In the rows, zero is written as 128.
runs of hidden systems
K_725, trace 1 (11 x 18)
[[130 123 169 155  66 172 129 170 109 103 166 151 134 135 153 144 158 118]
 [128 100 146 142 176 124 132 113 173  81  94 110 181 136 148 118 178 159]
 [115 101  75 123 127  74 159 120 172 171 119  92 132  92 124 140 110  79]
 [137 164 117 100 133 145 142 108  63 167 126 123 125 180 103 103  83  98]
 [130 141 162 112 123 134  62 104 117  96 145 172  71 144 139 129  98 178]
 [134 129 112 156 103 141 124 204 135 104 153 137 133  76 167 113 176 141]
 [158 105 135 143 183 142 154 133 150 135  88 105 177 108  73 134 175 131]
 [113 117 126 128  90  98 169  70 154 158 142 116 114 138 103 193 103  93]
 [ 87 165 126 123 108 146 121 116  83 134 118 111 131 195 177 106 104 125]
 [126  96 152 101 165 125  46 147 141 112 119 146 107 113 158  88 104 147]
 [171 113  96 117 120 119 170 174 132 120 171 161 139  68 117 102 146 113]]
K_742, trace 2 (11 x 18)
[[102 139 119  84 187 134 123 115 134 158 100 150 134  99 163 101  62 146]
 [155 155 118 112 128 107 122 131 126  98  82 145  71 132  91 117  92 199]
 [148 124 176 174 107 129 164 133 128  94 107 136 104 109  56 151 159 117]
 [148  90 125 147  97 161 160 179 114 123 187 126 143 130 131 135 164  83]
 [119 143 102 104 119 107 101  89 127 145 185 110 179 164 182 125 157 100]
 [ 88 124 110 120 160 134  94  76 134 168  85 106 135 131 168 124  77 118]
 [135 149 137 106 157 129  98 177 134 137  65 123 101 103 114 117  89 186]
 [135 146 179 129 128 113 165 140 138  77 129 178  98  92  87 135 133 156]
 [152  81 100 168  87 140 183 131 115  99 157 137 106 141 100 136 167 114]
 [153 135 108 135 108 136 118 117 112 165 158  87 185 162 126 142 180  85]
 [ 99 133 145  97 145 142  88 107 125 168 142 118 159 138 187 124  77  81]]
K_653, trace 3 (11 x 18)
[[189 120  43 162 105 118 117 120 130 116 158  93  99 135 104 142 151 134]
 [129 146 140 152 139 142  80  67 148 135 115 117 186  98 157 151 173 131]
 [ 85 108 147  99 183 136 155 126 167 168 135 101 147 153 145 169  91 114]
 [ 98 152 120  82 134  88 131 153 108 106 151 142 126 166 177  55 121 130]
 [112 133 168 138  99 148 154 137  99 105  78 187  84 107 102 117 117 172]
 [170 111  83 158  98 142 112 196 121 159 136  99  90  97  86 150 135 114]
 [176 142 139 149 101 130 116  84 125 115 162 119 187 124 123 136 176  81]
 [130 102 111 120 163 121 151  60 178 132  98 100 153 158 130 167 104 151]
 [ 90 137 121  99 182 112  71 146 131 139 118 110 134 125 183  76 116 130]
 [ 83 136 198 112 147 156 159 138  92 116 150 189  97 134 119 115 119 125]
 [145 135  60 137  86 120 169 169 110 129 146 133  68 135 102 137 132 160]]
K_653, trace 4 (11 x 18)
[[187 114 114 125 134  97 136 117 167  77  75 116 145 100 130  96  71 138]
 [161 103 148 146 197 164  66 149 123  98 107 113 113 126 116  94 121 140]
 [110 130 133 129 187 130 115 104 108 137 193 142  88 146  83 140 176 120]
 [ 80 169  73 154 121 131 165  94 110 148 149 128 114 133 150 147 173 143]
 [101 173 144 109  72 139 116 134 130 182 100 129 152 119 167 174 109 147]
 [129 101 176 108  84 105 149 182 165 118 134 123 142 119 151 137  81  84]
 [176  66 128 116 125 119 151 145 125  69 110 143 142 158 121  65 130 133]
 [167 117 106 136 175 117 107 103 119 130  78 136 113  93  58  99 154 155]
 [124 167 105 177 181 159 102 110 104 156 150  90 109 106 106 144 135  84]
 [108 167 123 120 113 145 109  72 113 139 195 127 123 182 166 177 119 128]
 [ 80 124 129 110  99 106 143 125 175 125 129 155 129 113 194 159 121 174]]
K_91, trace 5 (11 x 18)
[[ 46 108 178 140 134 128 154 170 128 143  66 145 125 103 132 114 151 125]
 [145  70 172 103 170 168 127  98 116 108  98 160 147 152 126  94  95 129]
 [190 139 123 126  86  80 133 101 146  94 114 107 138 118 110 115  69  82]
 [151 179  83 190 109 169 100 116 116 125 114  99  93 101 135 167 110 146]
 [142 114  86 111 145 138  65 156 150 167 174 115 136 123 156 154 168 159]
 [ 79 160 130 120 162  90 164 149 123 128 172 132 153 114 146  91 187  88]
 [ 91 113 137 112 137 137 206 101 108 121 115 179 105 171 104 130 141 174]
 [129  97 172  92  93 116 138 146 136 175  62 130 136 129  88 140  89 120]
 [155 143 187 164 130 175  82 131 102  95 119 111 127 129 135 119  89  85]
 [187 115  91 151 115 112  98 122 165  53 148 114 121 130 155 122 120 161]
 [118 153  45 151 148 100 131 120 149 160 106  95 138  66 140 122 150 119]]
K_298, trace 6 (11 x 18)
[[158  73 124 121 107  89 135 118 165 102 101 120 193 121 142  97 165 113]
 [ 89 119 103  94 127 101 140  73 125 142  73 140 146 157 171  84 101 151]
 [ 99 125 125 119 154 146 114  81 130 162 142 139  67 132 121 169  58 130]
 [137 152 137 166 137 181 113 155 109 109 211 123  96 123 146 160 118  96]
 [142 179 162 142 133 120 151 180 119  88 146 133 148 118 108 118 202 149]
 [166 109  79 124 113  92 159 146 146 150  72 115 159  92  83 111 169 142]
 [130  89 119 104 125 132  95 102 122 177  64 108 167 139 146  99  91 101]
 [ 79  99 179 118 116 123 107  72 144 119 140 134 105 185 158 156  86 114]
 [104 144 104 146 131 134 130 143 129  89 192 151  58 123 164 138 118 155]
 [163 180 122 125 187 145 145 171 112 118 159 148 129  71  95 110 140 140]
 [184 139 121 142 109 129 175 123 118 140 109 101 182 119  71 136 162  92]]
K_651, trace 7 (11 x 18)
[[131 160 158 101 107  82 148 143 157 119 122 141 202  85 151 115 163 121]
 [132 114  94  97 116 113 208  97 147 144  80 131 148 158 120 140 102 169]
 [113 156 116 152  97 136 110 113  82 157  98  91  85 175 107 131  91  99]
 [121  98 177 158 185 142  86 135 143  79 149 106  99 138 130 120 115  95]
 [158 105 102 117 151 116  80 141 128 110 147 163 119  92 121  87 186 168]
 [125 189 124 128 112 120 177 104 126 137 132 163 176  64 136 134 160 129]
 [142 114 100 120 115 170 187 117 147 163 131 117 139 148 134 198  75 144]
 [123 139 139 128  78 126  72 166 112 153 128  80 109 185 137 145 111 107]
 [ 92  93 188 126 166  84 115 148 160  81 109 121 133 138 132  87 146 108]
 [142  99  79 108 153 102 140 105 110 126  98 171 112 104  92  62 155 153]
 [147 195 113 151 126 152 152  74  88 136 144 145 132  92 115 132 107  97]]
K_742, trace 8 (11 x 18)
[[125 121 122 110 130  79 152 100 108 140 181 133 126 137  94  98 142  48]
 [137 124  84 162 124 145  59 113  82 125 131 101 104 146 149  77 121  91]
 [148 167 139 144 138 134  39 119 157 142 121 106 142  67 151 162 122 135]
 [105 152 138 138 125 150 177 151 157 109 108 150 129  74 177 150  81 156]
 [137 122 113 118 140 136 183 132 145 104 125 134 119 181 113 157 151 214]
 [104 111 154 117 117 109 183 114 113 177 126 131 132 158  58 154 166  92]
 [125  96 139 111 114 143 103 162  72 146 135 138 128 164 133  63 130  79]
 [155 125 124 108 126  85  36  91 145 117 147 128 141 102 154  97 130 111]
 [136 145  91 171 144 124 135 107 156 106  84 106 130  56 154 116  82 108]
 [169 175 110 145 167 170 145 164 139 105 131 102 115 133 118 169 113 193]
 [ 86 156 175 125 104 124 176 127 133 142 169 146 105 149 101 198 144 132]]
K_588, trace 9 (11 x 18)
[[119 150 117 148 158  92 166 134 145  58 157 110 145 151 156  95 173 128]
 [116 111 144 130 132 147 174  91  96 146 105 149 133 179  70 141 183 158]
 [126 127 117  76  68  81 107  98 105 181 132 142 137 147 129 111 104  90]
 [138 119 153 121 140 175  79 110 118 106 106 156 113 115 177 110  50 148]
 [150 110  93 142 159 133 113 190 165 151 116 119 106  49 108 150 131 159]
 [147 182 114 160 150  97 178 146 144  82 141  78 151 120 124 115 131  88]
 [126 131 176 152 114 163 148 107 111 119 152 124 126 190  93 183 171 139]
 [ 87 106 106 107  75  78  92  98 121 162 143 135 118 164 154 117 163 120]
 [105 105 138 111 171 157 108  94 104 124  81 160 145 125 169  63  96 131]
 [163 119 116  87 162 146 141 182 141 176 131 155 131  65  94 146 104 149]
 [160 196 120 141 102  94 163 157 148  79 138 106 118 109 134 131  80 121]]
K_588, trace 10 (11 x 18)
[[ 95  39 126 107 145 101 127 110 167 156 126 154 133 111 126 132 175 133]
 [141 143  73  87 172 118 159 126  95 132 132 125 129 156 134  59  83 119]
 [147 183 173 114 130 158 125 108 115 151 114 160 118  93  81 175  99 157]
 [129 112 118 163  50 110 122 180 144 118 142 111  93  94 143 141 113  84]
 [149 135 132 168 163 152  83 127 129  72 108  85 158 152 159 101 160 149]
 [117  74 116 118 162 112 171  96 168 160 144 136 153 116 100 164 182 133]
 [113 158  85  92 122 113 170 117  90 149 146 118 118 190 138 102  85 107]
 [105 164 198 114 120 158  80 112 103 152  96 162 109 115 117 152 111 158]
 [128  77 118 141  94 109 107 187 149 120 142 140 103  63 147 101 129  93]
 [189 156 104 148 180 147 129 139 124  66 119 103 163 134 140  88 140 158]
 [138 117 129 131 122 117 187  90 160 155 129 126 149 121  76 199 160 140]]
K_725, trace 11 (11 x 18)
[[133 141 164 174 176 145  65 153 122  94 124  91 110 132 110 115 164 121]
 [110  62 111 143 139 130 133 107 153 150 191 147 128  97 132 158 167  91]
 [116 193 118 100 150 127 174  88 122 153 122 131 199 124 148 133 138 134]
 [ 98 117 147 122 133 140 118 119 140 152  56 137  89 107 127 141  57 153]
 [152  97 138  99  59 137 126 198 109 137 143 138 125 162 137 113 109 115]
 [166 138 157 137 167 102 137 129 131  42 125 125 140 156 109  81 161 142]
 [116 107  53 171 121  88 125 107 148 140 136 109  87  90 108 137 174 115]
 [141 179 117 134 133 161 107 109  86 189 143  98 167 128 120 144 136  83]
 [111 112 179 117 165 177 113  78 142 116 137 163 113 129 154 161  66 151]
 [108 121 107  95  96 122 156 194 150 135 143 148 139 126 187 129 126 174]
 [139 136 159 121 168 104 145 186 130 117  66 104 151 121  81  82 145 125]]
K_91, trace 12 (11 x 18)
[[152 168 128 130  92  93 122  89 166 124 172 122 116 109 111 207 121 133]
 [ 82 146 114 150 135 164 136 190 141 159 130  93 123 127 177 168 123 143]
 [121 130 141  73 199 125  93 153 116 125 139 150 136 155 137  77 155 172]
 [121  94 125 131 135  73 182 133 121 107 126 132 106 129  78  78 141  71]
 [137 125 123 155  58 160 147  94  84 138  65 148 120 139 116 127 117 142]
 [160 114 171 125 114 142  65 109 163 152 128 131 148  86 119 185 113 126]
 [132 149 124 156 152 143 136 148 151  91 176  82 161 128 187 134 108  84]
 [132 171  71 107 167 105 135 115 130  99 129 133 107 148 142 107 136 207]
 [101  99  94 112 149  98 140 153 122 200 114 118  92 108  74 124 143 106]
 [111 125 164 122  86 160 121 133  60 147 141 158 134 163 129  99 147  91]
 [149 115 195 131  91 114 137 121 161  75 128 173 137 100 119 151 142 149]]
K_881, trace 13 (11 x 18)
[[123  53  96 126  91  93 105 165 135 152 102 101 120 148 130  92 148  97]
 [114 133 163 127 164 114  51  77 124 102 170 147 130 128 150 104 159 111]
 [128 123  91 143 135 133 171  76 154 121 167 158  91  93 123 178  98 135]
 [137 202  75 159 105 151 119 160  99 150  96  97 123 108 141 130 126 149]
 [133 130 191  94 168 172 137 190 131 162 125 125 168 132 114 153 120 134]
 [123  78 132  99  88  93 185 164 137  99 137 150 149 160 146  90 146 117]
 [107 137 147 143 143  85  93  61 125  87  72 124 124 152 117  90 165 148]
 [146  86  89 127 156 140 114  75 125 175 129 131  93 106  85 144  82 102]
 [144 180 109 149  79 146  89 148  94 127 187 118 108 118 166 132  99  89]
 [116 148 188 145 139 156 135 161 176 109 130 124 141 101 146 197 134 167]
 [140  86  70 119 145 116 183 176 153 143 104 122 171 106 133 101 171 150]]
K_881, trace 14 (11 x 18)
[[117 143 184 128 115 146  68 110 159 124 118 129 153 132 165 179 147 178]
 [131  88  85 110 162 111 183 128 179 153 125 127 179  72 150 121 123 103]
 [140 179  97 139 162 131 139 121  84  86 145 101 134 185 136  77 134 127]
 [117 135 169 100 142 108 137 141 136 150 117 134  73 145  60 165  99 149]
 [109  70 113 153  75 142 115 176 104 144 109 147  99  94 145  93 143 104]
 [164 147 169 121 136 150  71  79 128 100 138 154 177 124 151 129 149 156]
 [145 120 100 128 119  99 205  88 168 141 134 114 154  99 109 168 105  93]
 [115 163  85 164 130 137 107 148 102 126 109  57 118 179 145 111 135 122]
 [110 115 178  75 178 125  94 171 149 158 157 140 108 134 108 150 113 143]
 [105  88 115 139  99 119 170 154 120  96 147 180 107  89 156  85 150 116]
 [158 172 141 145 132 145 100  67 108  96  82 141 142 135 114 126 151 190]]
K_298, trace 15 (11 x 18)
[[179 150 130 146 137 201  92 171 119 126 162 137 114 107 122 176 131 174]
 [148 157 144 128 138  93 140 178 164 118 143  84 193 107 130 131 173  98]
 [103  72 114 137 128 120 187 138 131 127  52 124 151 149 118  89 165 143]
 [131 104  91  80 134  99  72  89 114 179 112 123  97 170 114 109  93 133]
 [ 95 115 173 146 111 134  99  97 127 116 163 150  93 101 156 138  82  65]
 [147 161 145 133 119 172 147 135 115  76 177 168 115 144 152 146 134 183]
 [157 204  92 130 149  93 152 166 149 135 125  97 140  80 100 139 145 149]
 [143  80 124 163 153 168 153 146 130 152  64  97 165 105  96 122 148 101]
 [121  98 136 100 112 109  83  94 119 150 125 103 153 216 137 121 156 121]
 [ 53 109 143 130  95  81 109 113 142 123 130 159  77 112 159 119 122 115]
 [154 117 114 103 152 176 138 139 117 120 166 192 100  93 145 127  81 168]]
K_651, trace 16 (11 x 18)
[[132  98 145  90 119  93 137 147 129 149 145 108  98 195  73 143 113 107]
 [106  98 165 143  88  94 105  98 103  77 126 150  95 156 132  76 140  90]
 [148  90 118 159 167 155 126  96 123 100  80 139 160  81 139  71 133 115]
 [191 186  65 114 167 137 104  96 124 151 145 112 153  96 123 137 119 146]
 [118 200 138 128 122 145 133 132 141 109 174 124 113 151 157 192 120 177]
 [ 79  86 157 141 103 152 136 196 142 151 100 136  99 129 130 168 148 163]
 [111  89 131 115 120  82 149 171 130 174 129 114 138 111  88 102 165  55]
 [147 104 133  91 130  95 158  71 118 102 160 152 150 167 126  85 111  87]
 [153 133 110 141 101 158  91  71 104 101  87 146 125 126 169  97  76 147]
 [157 179 113 166 174 159 101 151 142 120  84  76 144  89 134 135 106 139]
 [139 158 126 115 177 114 122 149 150 133 162 109 106 146  87 175 169 182]]

runs to name
trace 17 (2 x 18)
[[120 148 160  99  85  82 132 163 102 132  89 139  83 149  83 103 107 131]
 [138  83 182 159 131 130 112 127 120  64 123 153 117 120 104  92 174 114]]

K_742
trace 18 (2 x 18)
[[146 159 135 128 147  95 149 154 189 106 134  80 184 114 141 155 152 127]
 [ 79  89 106 148 169 128 183 117 128 157  99 103 103 137 101 128 114  87]]

K_725
trace 19 (2 x 18)
[[155 110 146 130  97 188 135 147 109 122 182 174 120  97 154 145  90 106]
 [162 209 164 112 112 119 153 162 131  91 138 120 157 149 129 137 121 155]]

K_298
trace 20 (2 x 18)
[[149 149 159  94 146 148 110  94 147 136 118 119 171 184 136 177 119 188]
 [ 78 137 102 151  94  85 106 147 151 136 102 105  79 123 150 142 134 149]]

K_651
trace 21 (2 x 18)
[[ 96 112 119 107 125 175 100 112 129 201 117 136 154 127 177 159 108 144]
 [ 76 128 143  94 162 115 135 183 162 146 115 132 137  89 180 118  92 134]]

K_588
trace 22 (2 x 18)
[[172 132 152 113 111 107  59 151 162  97 144 118 166 101 171 111 116 112]
 [142  77 101 158 176 151 167 121 174  72 128 129 113 120 140 140 125 173]]

K_588
trace 23 (2 x 18)
[[191 166 139 142  66 134  90 122 131  86 150 118 161 134 157 143 120 133]
 [115 129 144 146 130 134 131 132 174 111  65  95 173 138 155 153 155 181]]

K_651
trace 24 (2 x 18)
[[129 156 181 124 118 139 113 115  88  95 140 141 130 139 150  83  72  68]
 [191  89 131 132 154 150  93 124 161  83  89 135 126  98 126 120  86 171]]

K_651
trace 25 (2 x 18)
[[206  89  65 135 103 135 148 153 157 118 112 116 154  90 129 125 113 141]
 [147 203 141 114 105 115 122 103 103 145 114  91 179 180 111 142 154 131]]

K_651
trace 26 (2 x 18)
[[141 159 107 114 138 144 132 205  95 184 148 126 136  81 113 109 126  93]
 [147 185 184 133 101 127 142 150 145  67 154 147 155 109 158 140 128 144]]

K_588
trace 27 (2 x 18)
[[103 108  87 151 192 105 119  81 148 115 127 131 120  78 145  91 149 111]
 [104 159 126 114 181 201 124 123  88 175 134 143 135 140 143 140 116 157]]

K_653
trace 28 (2 x 18)
[[155 128 156 149 201 175 124 145 131  86 162 116 151 113 146 112 111  98]
 [172 139  94 118 104  99 176 154 146 100 168 128 102 154  88 155 140 166]]

K_881
trace 29 (2 x 18)
[[139 148 177 129 135 206 135 129 127 119 148 149 154 124 168 171  84 144]
 [111 105 119  93  86  91 154 139 174 129 140 125 116 170 157 167 111 166]]

K_742
trace 30 (2 x 18)
[[111  79 130 186 159 176 160 116 139  86 116 117 141 150 151 134 174 146]
 [115 119  99  95 143  79 111 109 182 178 135  89 171 131 146 156 142 121]]

K_725
trace 31 (2 x 18)
[[127 155 116 117 187 122 154  92 118 142 179  93 134 175 106 143 117  86]
 [106 158 120 106  67  94 130 145 104 124 134 132  76 194 131 126 120 161]]

K_91
trace 32 (2 x 18)
[[120 115 134 157  91 137  96 154 100 107  97 163 113  69 149  71 149 115]
 [176 134 125 122 179 139 170 123 150 137 111 118 197  70 101 129 126 106]]

K_651
trace 33 (2 x 18)
[[ 90  82 154 121 147 148 112 123 122 151  95 116 114 207 107 143 158 161]
 [101 133 164 103 101  62 102 127 154 118 173 131 143 117 164 115 132  71]]

K_725
trace 34 (2 x 18)
[[110  95  94 112 131 117 137 112 137 121 111 116 119 142 183  88  47 100]
 [170 166 136 134 165 118  71 147 131  67 129 108  95 119 131  96  81 140]]

K_881
trace 35 (2 x 18)
[[131 147 152 121 164  83 118 126 111  80 110 155 134 105 114  44 164 122]
 [139  64  93 169 111 136 187  85 128 120 108 134 100 125  89 136 123 111]]

K_91
trace 36 (2 x 18)
[[ 93  85  62  99 162  94 131 134 156 161 130 104 106 145 157 112 114 135]
 [100 172 162 107 139 141 117 133  86 131 115 177 154  94 159  71 136 124]]

K_653
trace 37 (2 x 18)
[[104 149 139 137 143 115  93  83 122 179 134 116  92 135  68 176 157 124]
 [ 73 130  91 158 108 130 141 109 125 147 168 106 125 126 188 138 130  72]]

K_653
